In the data rows, the value 128 means zero.
Some points, one per row:
[107 134 102 131 136 165 133 111 152 122 117 149 153 126]
[128 140 121 113 111 155 141 139 147 146 134 132 151 118]
[128 173 109  69 102 131  97 116 119  98 152 122 142 139]
[111 158 144  89 116 119 132 144 145 113 120 141 126 137]
[126  39 147 204 143 124  99 149 122 107 142 129 107 150]
[148 114 108 129 131 145 137  93  89 103 126 104 123 123]
[160  96 144 193 149 126 110 172  39 113 119  92  93 112]
[113 168 151  88 114 126  96 138 122 113 131 127 149 136]
[121 139 104  85 125 145 130 117 111  65 146 151 127 162]
[105 190  57  68 101 149 151  72 167 118 108 165 155 153]
[163  44 155 175 177 150  95 158  80 105 142  77 116 110]
[158  68 111 206 136 215 152  92 169 128 139 162 138  89]
[ 86 134 127 137 135  89 104 181 146 101 137 143 145 146]
[107 157 120  80  95 135 108  93 160 142 119 154 143 160]
[123 186 108  59 116 138 118 118 149 121 136 127 159 114]
[ 85 212  92  28  80  96 164  87 171 150 108 151 155 179]
[ 90 146 113  93 115 161 136 101 136 145 128 131 140 122]
[130 177 133  50 106 164 158 103 143 129  93 130 149 119]
[114 136 125 131 109 143 159  95 127 144 135 150 145  94]
[141 130 153  88 122 116 137 116  93 128 101 100 116 122]
[124 102 171 165 139  47 125 177  67 146 128  83  84 112]
[ 96 154 100 131 139 136 161 101 150 168 102 163 153 107]
[180  37 163 221 163  61  95 158  30  97 125  61  52 152]
[134  89 124 167  97 159 181  91 191 155 145 166 124 108]
[117 124 142 127 123 110 141 115 172 137 111 153 147 109]
[145 130 132 136 157  79 119 126 105 120 123  88 106 131]
[124 162 120  97 133 203 101 143 154  88 148 136 172 121]
[202  46 155 251 164 134 126 159  81 133 126  96 108 108]
[111 126 125 129 151 136 135 146 159 139 113 130 145 137]
[133 165 146  79 105 148 154 114 125 129 122 136 141 123]
[102 171 117  58  79 135 128  77 138 159 158 143 133 127]
[103 147  87 143 117 210 158  76 165 134 190 177 157  73]
[186  30 160 252 147 118  77 172 100 105 150 111 115 126]
[104 190  50  42  96 210 199  48 188 111 124 201 194 115]
[128 102 112 182 127 145 128 104 170 148 139 160 130 119]
[164  32 199 232 170  91 128 180  59 146 179  74  88  96]
[110 113  86 159 138 168 184  85 179 165 134 179 135  99]
16 more points follow, each with its number after it:
[161  73 185 193 166 124  93 197  81 126 198  73 109 114] 0
[104 127 145 124  97  70 142 115 127 164 151 133 121 131] 1
[136  79 202 162 160  36  90 190  72 138 115  60  87 148] 2
[170  42 231 202 158  33  85 200  80 159 134  52  84 116] 3
[155 164  88 138 116 145 139 115  98 121 106 126 135 109] 4
[179  37 177 221 172 128 103 179  22  86 134  44  69 111] 5
[156  17 184 212 130  99  99 161  99 153 146 103  99 113] 6
[144 182  55 111 110 224 170  61 178 144 103 198 167 123] 7
[106 211  83  33  80 125 104 102 143 141 133 140 154 150] 8
[144 145 130 120 153 123 145 135 185 167 106 125 131 118] 9
[128 182 113  76  71 166 120  78 226 188  62 182 162 116] 10
[136 191 124  76 144 138  77 167  98  87 119 103 115 163] 11
[129  91 106 206 166 156 130 147 113  86 130 133 135 121] 12
[168  36 163 214 165 104 139 135  26 131 126  68  80 128] 13
[111 172 170  86 134  53  77 203  67  71 145  82 104 149] 14
[110 136 125 125 154 137 104 156 139 107 108 134 121 151] 15
Which three of these numbered points are nearest to each point below, ignoring the direction in which the first points spread most? Their numbers follow each, nearest first.
[172 127 114 159 125 126 132 130  75 123 118 115 107 110] > 4 13 5
[103 111 166  97 138 107 118 145 153 150 130 108 139 129] > 3 2 6
[127 144 136 112 102  75  75 150  92 121 155  98 123 144] > 8 2 1
[136 141 148 121  94 124 100 115 188 187  78 150 136 110] > 10 9 6
[153  91 140 147 154 166 116 133  61  96 130  65  94 123] > 5 13 4
[135 130 129 105 146 142 119 143  85 112 135  92 116 124] > 5 8 0
[163 123 114 181 130 138 116 112 183 145  96 148 143 121] > 10 9 7
[125 121  92 167 165 171 131 145 127  92 121 139 146 123] > 12 15 4
[117 183 127  71 111 136 133 124 187 153 108 144 157 121] > 9 3 15
[141  95 227 170 169  12  60 253  14  65 155  37  72 144] > 14 2 11
[131 177  91 123 110 148 146  96 155 149 127 164 131 109] > 4 9 6
[127 155 143  74 116  66  96 153  77  99 120  93 109 160] > 14 2 8
[139  97 179 135 129  10 120 174  78 134 141  75  92 169] > 2 3 1
[122 158 129  77 116 126 126 125  98  75 104 119 133 142] > 5 11 8
[166 123  87 150 118 170 130  97 123 104 117 131 127 110] > 4 7 12
[150 167  95  97 102 190 132  94 195 180 126 172 167 111] > 10 7 6
[156  25 175 222 130 111 112 150 125 158 141 121 110 112] > 6 10 9
[159 125 165 109 133 128 137 145 105 129 114  92 117 109] > 5 13 3
[128 116 136 146 143 125 120 167 143  85 121 131 120 160] > 15 12 5
[103 190  96  23  90 200 162  67 173 132 149 150 160 100] > 5 0 13
[156  38 177 203 134  98 109 150 122 159 130 115 111 115] > 6 9 10
[134 141 140  79 131 174 148 107 154 132 117 132 160 116] > 5 6 9
[ 80 218  80   3 113 166 165 100 145 146 124 145 163 138] > 5 13 8
[132 114 106 130 141 153 164  71  78 140 109 120 117 128] > 13 5 4
[101 173 127  82 134 135 143 134 106 145 117 110 131 122] > 5 8 13
[169  86 201 176 159  41  90 199  70 102 119  70  65 150] > 2 3 8
[ 68 169 105  93 125 107 111 158 157  99 123 165 142 149] > 15 8 2
[134 121 125 144 137 100  99 117 102 130 145 104 102 131] > 8 1 13
[100 129 144 109 101  72 149 111 121 170 153 139 128 123] > 1 3 6
[112 136  78 160 147 186 134 136 139  98 122 150 149 125] > 12 7 15
[112 138  71 141 154 191 134 130 136  81 122 150 153 131] > 12 15 5
[154 115 171 161 152 103  98 198 109 131 174  96  98 111] > 0 8 15
[141 141 148 118 152 118  99 182 124 138 164 112 111 117] > 0 8 15
[152   6 182 247 154  93 107 132 131 182 161 107 103 112] > 6 1 9
[119 157 114 104 145 132  99 159 134 107 107 127 115 159] > 15 11 8
[121  86 127 155  99 168 156  76 164 147 170 177 126 107] > 6 7 12
[199 141 191 123 135  96  90 214  75  94 105  65  96 145] > 11 14 8
[110 122 168 119 133  92 121 162 108 164 128  97 134 108] > 3 2 1
[105 141 127 110  94  91 140 100 141 165 147 161 135 129] > 1 6 3
[111 155  50 128 107 207 186  38 230 158 129 228 160 110] > 7 12 6
[131  80 143 171 106 168 151  83 169 146 172 177 135 102] > 6 7 12
[ 98 169 106  72 105 142 135  93 181 160 139 168 152 145] > 6 1 9
[125 203  29  87 112 255 199  60 240 133 109 216 187 100] > 7 12 4
[ 97 223  80   0  62 150 175  36 161 132  80 168 163 143] > 13 4 5
[ 96 181  47  91 114 194 160  75 193 121 100 189 175 138] > 12 7 4
[121 164 110 120 133 159 112 167 190 106 101 155 149 142] > 15 12 9
[144 135 118 104 122 139 112  96 124 162  99 117 122 141] > 13 8 4
[138 111 100 161 119 184 197  75 168 174 130 158 149  83] > 7 6 12
[169  30 163 253 171 122 115 149  94 168 155  97  96  91] > 6 9 7
[108 194 115  68 115 138 159 110 156 155 110 151 140 110] > 9 4 15
[167  12 165 255 169  70 132 173  63  99 142 102  53 150] > 13 15 1
[100 199  89  88 109  97  94 118  96  99 109 123 136 145] > 8 11 15
[137  79 148 237 128  37  95 166 101 123 135 124  91 145] > 1 6 8
[151 175 110  81 136  93  94 169  99  96  92 106 117 151] > 11 8 15
[121 182 127  70 111 121 105 121  98 123 137 109 134 115] > 8 5 11
[162 164  90 119 138 152 129 143 112  95 118 121 127 125] > 4 5 15
[136 134  49 146 107 179 159  65 194 136 116 200 157 132] > 7 12 6
[136 157 135 126 142 129  99 168 128 127 170 122 117 114] > 0 8 15
[142 148 101 110 130 177 134 113 145 135 167 135 157 113] > 0 5 12
[109 161 132  89 115 113 105 149 172 107 107 142 142 159] > 15 2 8
[179  26 214 200 161 109 105 180  53 108 179  73  87  91] > 0 5 6
[104 176 115  43  96 158 152  94 154 128 103 133 176 133] > 5 13 15
[139 140 134 128 147 139 128 158 129 111  67 121 121 136] > 15 9 4
[121  42 138 177 126  97 153 139 125 136 156 133 124 127] > 6 1 13
[141 105 148 155 149 111 122 137  72 129 122 103  96 117] > 13 5 4
[136 136 142 104 129 108  89 146  82 101 159  97 115 142] > 8 11 5
[103 185  83  52 131 176 136 100 170 183 115 142 155 125] > 9 15 6
[ 79 107 128 161 116  66 132 127 142 123 148 156 119 167] > 1 6 15
[ 94 148  50 122 121 211 209  32 237 164 140 228 158 115] > 7 12 6
[192  65 161 215 146 150 143 139 106 156 114 110 118 101] > 7 9 6
[149 168 110 139 122 116 136 154 113  83  95 138 109 133] > 4 15 5
[113 169 131  23 103 113 156 120 134 135 106 119 139 158] > 2 3 8
[126 154 124  94 128 128 120 131 131 135 149 111 155 109] > 0 8 5
[148 101 184  97 135  79 126 171  79 111 123  74 103 147] > 2 3 8
[157 101 153 169 156 176  86 184 109  71 158 109 142 110] > 0 12 5
